Turns, then the turns between two rows, first turn first; the first pair answered
dol:
-.23,-.66,.17,.23,-.04,.22,-.22,.10,-.07,.04,.30,.02,.08,-.04,-.10,-.40 |-> -.35,-.62,.20,.19,-.01,.15,-.31,.01,-.20,-.03,.17,-.02,.11,.00,-.08,-.40
-.04,-.17,.00,.18,-.23,-.11,-.11,.02,.07,.08,.24,-.06,.21,.24,-.02,-.13 |-> -.16,-.12,.08,.13,-.17,-.17,-.20,-.01,-.07,.03,.13,-.11,.25,.28,.03,-.14
-.06,-.55,.13,-.03,-.16,.01,.02,.02,.04,-.24,.21,-.03,-.01,-.40,.07,-.02 |-> -.13,-.54,.12,-.04,-.22,-.03,-.02,.01,.03,-.25,.22,-.06,-.01,-.39,.08,-.01
-.10,-.20,.01,-.09,.00,.08,.13,.12,.10,-.05,.11,-.14,-.12,-.06,-.15,.05 |-> -.14,-.23,.03,-.11,-.05,.05,.07,.09,.11,-.03,.15,-.14,-.09,.00,-.15,.06
fil:
.16,.44,-.03,-.07,.20,-.01,.20,-.13,.03,.11,-.12,-.05,.00,.02,.07,.06 |-> .00,-.24,.12,.27,.10,.06,-.06,.04,.26,-.13,.07,-.12,.06,-.16,-.03,-.28
.14,.02,-.15,.08,-.25,-.01,.06,.17,.25,.27,.35,.13,.00,-.04,-.14,-.09 |-> -.03,.00,-.18,-.04,-.25,-.20,-.18,.06,.02,.37,.32,.07,.05,.14,-.12,-.11
.10,-.14,-.33,-.03,-.22,.12,.22,.15,.12,-.23,.00,.12,-.30,.02,-.03,.13 |-> -.21,-.28,-.29,-.11,-.30,-.12,-.21,.08,-.12,-.17,.03,.05,-.17,.16,-.02,-.01
vezi:
-.31,-.01,.23,-.06,.16,-.19,-.33,.06,-.23,-.27,-.10,.17,.14,-.21,-.17,-.36 |-> -.31,.12,.19,-.13,.17,-.26,-.33,.02,-.32,-.15,-.11,.16,.17,-.11,-.15,-.29
.24,-.04,-.28,.16,-.24,.18,.00,.12,.18,.23,.01,.07,-.01,.02,-.10,-.10 |-> .28,-.03,-.13,.24,-.08,.26,.15,.07,.24,-.04,-.18,.02,-.09,-.16,-.06,-.12
.17,.19,-.25,-.11,-.32,-.05,.11,-.03,-.05,.41,.28,.08,-.05,.03,-.07,.32 |-> .20,-.24,-.14,.22,-.32,.15,.13,.14,.25,.14,.37,.10,-.08,-.18,-.11,.10
.02,.47,.09,.08,.37,.16,.27,-.41,-.13,-.41,-.53,-.19,-.23,.20,.05,.35 |-> -.01,.44,-.36,-.20,-.13,-.08,-.14,-.37,-.22,.42,.02,-.11,-.02,.63,-.14,.37

(two turns a pair)
-.40,-.27,-.10,.09,-.07,.04,-.02,-.02,.11,.25,.27,.00,-.06,-.13,-.04,-.32 |-> -.23,.34,-.20,-.16,.08,.02,.33,-.16,.00,.34,-.01,.09,-.17,-.03,.03,-.02
dol, fil
-.38,-.51,.06,.10,-.02,.11,-.34,.04,-.15,.05,.15,-.24,.04,.01,.02,-.28 |-> -.47,-.21,.25,.01,.23,.05,-.21,-.14,-.33,-.18,-.21,-.28,-.04,-.05,.18,-.21
dol, vezi
.22,-.10,-.07,.05,.05,.11,.00,-.17,-.10,.12,.14,.00,-.04,.22,-.07,-.02 |-> .23,-.03,.05,.13,.19,.17,.11,-.17,-.08,-.05,-.02,-.03,-.08,.16,-.07,-.05
vezi, vezi
.17,.18,-.45,.05,-.22,.16,.05,.12,.03,.58,.44,.06,.13,.18,-.10,.28 |-> .03,.11,-.42,.00,-.28,.02,-.15,.06,-.09,.63,.43,.00,.21,.25,-.06,.23
fil, fil
.39,.35,-.15,.10,-.06,.28,.11,.01,.23,.00,.11,.11,-.06,.07,-.10,.09 |-> .36,.12,-.09,.22,-.07,.30,.02,.09,.33,-.09,.19,.05,-.05,-.02,-.13,-.02
dol, vezi
-.13,-.58,.15,.32,.06,.19,-.05,.23,.23,-.11,.14,-.09,.06,-.22,-.02,-.12 |-> -.17,.32,-.05,-.31,.08,-.18,-.06,-.14,-.33,.37,-.15,-.06,.09,.21,.12,.32
dol, fil
-.27,-.31,-.17,-.19,-.01,.04,-.29,.46,-.02,-.10,.19,-.26,.09,-.09,-.10,-.05 |-> .01,-.20,-.17,-.08,.04,.27,.05,.57,.23,-.16,.19,-.18,-.03,-.18,-.14,.00
fil, fil
.11,.40,.29,.00,.17,.03,.41,-.12,.01,-.28,-.20,-.01,-.13,-.10,.07,.07 |-> .25,.51,-.01,-.17,-.07,-.02,.36,-.08,.06,.19,.09,.07,-.08,.11,-.03,.17
dol, vezi
-.35,.09,.11,-.34,.29,-.39,-.23,-.25,-.21,-.02,-.18,-.29,-.09,-.04,.11,.19 |-> -.25,.09,-.15,-.41,.04,-.37,-.27,-.18,-.16,.38,.11,-.23,.00,.10,.01,.25
dol, vezi
.13,.22,.19,.14,.20,.23,.44,-.02,.11,-.23,-.31,.02,-.07,-.24,.07,.13 |-> -.37,.00,.27,.02,.16,-.14,-.17,-.20,-.32,-.19,-.34,-.16,.12,-.04,.12,-.04
fil, vezi
.10,.39,-.04,-.12,.06,.41,.14,.07,.00,.50,.01,.17,-.25,.04,-.09,.31 |-> -.28,-.42,.12,.18,-.03,.30,-.44,.19,.03,.29,.20,-.01,-.09,.02,-.15,-.12
fil, dol
-.18,-.07,-.02,-.01,-.03,-.10,-.05,-.03,-.03,-.09,.04,.02,.05,.03,-.06,-.08 |-> -.02,.07,-.12,-.04,-.07,-.05,.06,.01,.03,.05,.10,.06,.04,.02,-.07,.00
fil, vezi
.27,-.11,-.19,-.05,-.13,.12,.30,.22,.36,.26,.51,.23,.16,.02,-.15,-.07 |-> -.05,-.51,.18,.18,.09,.09,.03,.18,.30,-.24,.30,.07,.21,-.16,-.05,-.36
fil, vezi
-.08,.06,-.47,-.24,-.38,-.44,-.47,-.11,-.32,.75,.50,-.01,.25,.31,-.26,-.05 |-> .44,.16,-.58,-.03,-.45,-.03,.09,.13,.18,.80,.68,.17,.13,.11,-.33,.07
fil, dol
-.07,.27,.11,-.04,.43,-.21,.16,-.07,-.07,-.20,-.30,.12,-.06,-.05,.13,.12 |-> .22,.17,-.05,.11,.29,.04,.38,.11,.27,-.07,-.02,.22,-.10,-.12,.01,.12
dol, dol
-.24,-.25,-.44,-.09,-.42,-.06,-.56,.15,-.05,.22,.35,-.10,-.05,.05,.15,-.03 |-> .09,.36,-.58,-.26,-.36,.10,-.09,.09,.02,.36,.22,.04,-.18,.07,.20,.26
fil, dol
.15,-.27,-.33,.07,-.31,.00,-.32,.29,.17,.58,.65,.10,.10,.17,-.29,.03 |-> .46,.44,-.34,-.13,-.07,.10,.27,.19,.18,.53,.35,.27,-.05,.13,-.21,.36
dol, fil
-.61,-.19,.53,.15,.18,-.34,-.23,-.03,-.36,-.45,-.16,-.03,.00,-.04,.22,-.26 |-> -.47,.46,.27,-.24,.11,-.47,-.09,-.16,-.59,-.04,-.25,.10,-.02,.23,.26,.06
dol, vezi
-.14,.08,-.03,-.51,.04,-.27,-.28,-.43,-.18,.14,-.20,-.10,.02,-.02,-.17,.06 |-> -.06,-.19,-.16,-.48,-.11,-.22,-.37,-.30,-.04,.35,.08,-.06,.05,.02,-.27,.01
dol, vezi
-.34,-.04,.05,-.13,-.20,-.11,-.30,-.13,-.16,-.24,-.07,-.05,.04,.19,.12,.08 |-> -.32,-.24,.10,.00,-.15,-.04,-.29,-.07,-.06,-.36,-.04,-.07,.03,.09,.09,.00
vezi, vezi
.17,.00,.04,.31,-.02,.32,.32,-.10,.36,-.07,.02,.02,-.14,-.12,.10,-.16 |-> -.32,.02,.18,.08,.04,-.12,-.19,-.34,-.19,-.06,-.15,-.15,-.02,.13,.20,-.27
fil, dol
.19,.31,-.01,.21,.29,.13,.26,-.07,.22,-.08,-.17,.02,-.02,-.03,.14,.08 |-> .27,.35,-.14,.14,.14,.13,.23,-.02,.24,.16,.01,.04,.01,.07,.09,.15
dol, vezi
.18,-.57,-.12,.22,-.26,.13,-.60,.31,-.42,-.14,.53,.20,.06,.09,.17,.05 |-> .54,.48,-.21,-.16,.00,.19,.08,.12,-.52,-.07,.05,.35,-.15,.17,.28,.55
dol, fil
.22,-.32,-.11,.07,.11,-.11,-.17,.41,.25,-.16,.25,.31,-.12,-.14,.21,-.23 |-> .10,-.10,.09,.04,.35,-.14,-.08,.26,.09,-.44,-.08,.26,-.19,-.19,.34,-.17
dol, vezi
.16,.57,.07,-.08,.29,.19,.58,-.06,-.11,-.16,-.42,.00,-.36,-.30,.09,.19 |-> .13,-.26,-.34,.09,-.39,.18,.02,.30,.19,.57,.57,.04,-.14,-.12,-.27,-.07
vezi, vezi
-.09,.14,-.01,-.15,.02,-.20,-.12,-.24,-.34,.04,-.10,-.08,.02,-.06,-.11,.02 |-> -.08,-.29,.07,.16,-.01,-.02,-.14,-.07,-.08,-.15,.06,-.11,.03,-.25,-.18,-.17
vezi, vezi
